[[135 117 105 120]
 [154 151 154 146]
 [130 138 144 124]
 [123 132 121 126]]
->
[[154 151 154]
 [130 138 144]]

[[145 134 110 119 133]
 [121 139 134 140 127]
 [125 116 117 141 112]
 [104 132 148 152 106]]
->
[[121 139 134]
 [125 116 117]]

[[140 156 137]
 [127 145 138]
 [139 138 144]]
->
[[127 145 138]
 [139 138 144]]

[[139 152 146 137]
 [151 102 140 137]
 [152 127 123 120]]
->
[[151 102 140]
 [152 127 123]]

[[132 134 131 152]
 [114 137 118 127]
 [142 133 115 128]]
->
[[114 137 118]
 [142 133 115]]

[[136 133 139 132 103]
 [123 123 118 120 121]
 [ 99 107 104 112 143]
 [150 147 132 124 151]]
->
[[123 123 118]
 [ 99 107 104]]

[[118 113 131 101]
 [114 122 101 140]
 [106 113 113 143]]
->
[[114 122 101]
 [106 113 113]]
---
[[113 115 139 131 137]
 [109 115 122 141 113]
 [145 118 116 130 113]
 [119 107 123 123 125]
 [129 130 115 124 116]
 [130 119 122 136 103]
 [133 137 122 117 106]
 [104 133 139 119 139]
 [130 134 124 126 123]]
->
[[109 115 122 141 113]
 [119 107 123 123 125]
 [130 119 122 136 103]
 [104 133 139 119 139]]

[[121 128 121 103 157 147 121 109 153]
 [129 128 135 128 126 129 128 124 136]]
->
[[129 128 135 128 126 129 128 124 136]]

[[132 125 127 128 126 128 126 128 127 127]
 [130 130 128 125 134 122 126 133 132 128]
 [127 124 126 130 130 122 129 127 129 131]
 [122 125 133 117 125 122 118 124 131 127]
 [137 131 134 127 119 147 130 107 123 134]
 [128 126 123 129 137 111 126 151 126 117]
 [131 126 128 134 125 131 132 128 125 130]]
->
[[130 130 128 125 134 122 126 133 132 128]
 [122 125 133 117 125 122 118 124 131 127]
 [128 126 123 129 137 111 126 151 126 117]]

[[140 133]
 [131 131]
 [144 128]
 [137 135]
 [136 106]
 [140 142]
 [137 131]
 [128 128]
 [139 114]
 [134 128]]
->
[[131 131]
 [137 135]
 [140 142]
 [128 128]
 [134 128]]

[[131 124 123]
 [140 150 115]
 [123 115 121]
 [147 143 137]
 [108 132 126]]
->
[[140 150 115]
 [147 143 137]]

[[133 155 142 139]
 [127 145 120 126]
 [127 126 157 110]
 [137 114 142 102]
 [126 118 125 128]
 [142 140 137 141]
 [126 117 137 123]
 [125 135 137 121]
 [121 132 144 115]
 [128 140 115 133]
 [136 107 124 115]]
->
[[127 145 120 126]
 [137 114 142 102]
 [142 140 137 141]
 [125 135 137 121]
 [128 140 115 133]]

[[138 102 141 133 107 131 118 127 129]
 [140  99 132 130 115 130 116 131 146]
 [138 101 138 131 106 121 120 123 122]
 [132  99 139 132 105 116 121 121 118]
 [144 113 123 123 114 120 118 136 132]]
->
[[140  99 132 130 115 130 116 131 146]
 [132  99 139 132 105 116 121 121 118]]

[[114 127]
 [111 111]
 [141 122]
 [142 109]
 [154 125]
 [134 115]
 [122 135]
 [132 119]
 [119 141]
 [129 108]
 [130 135]
 [150 127]]
->
[[111 111]
 [142 109]
 [134 115]
 [132 119]
 [129 108]
 [150 127]]
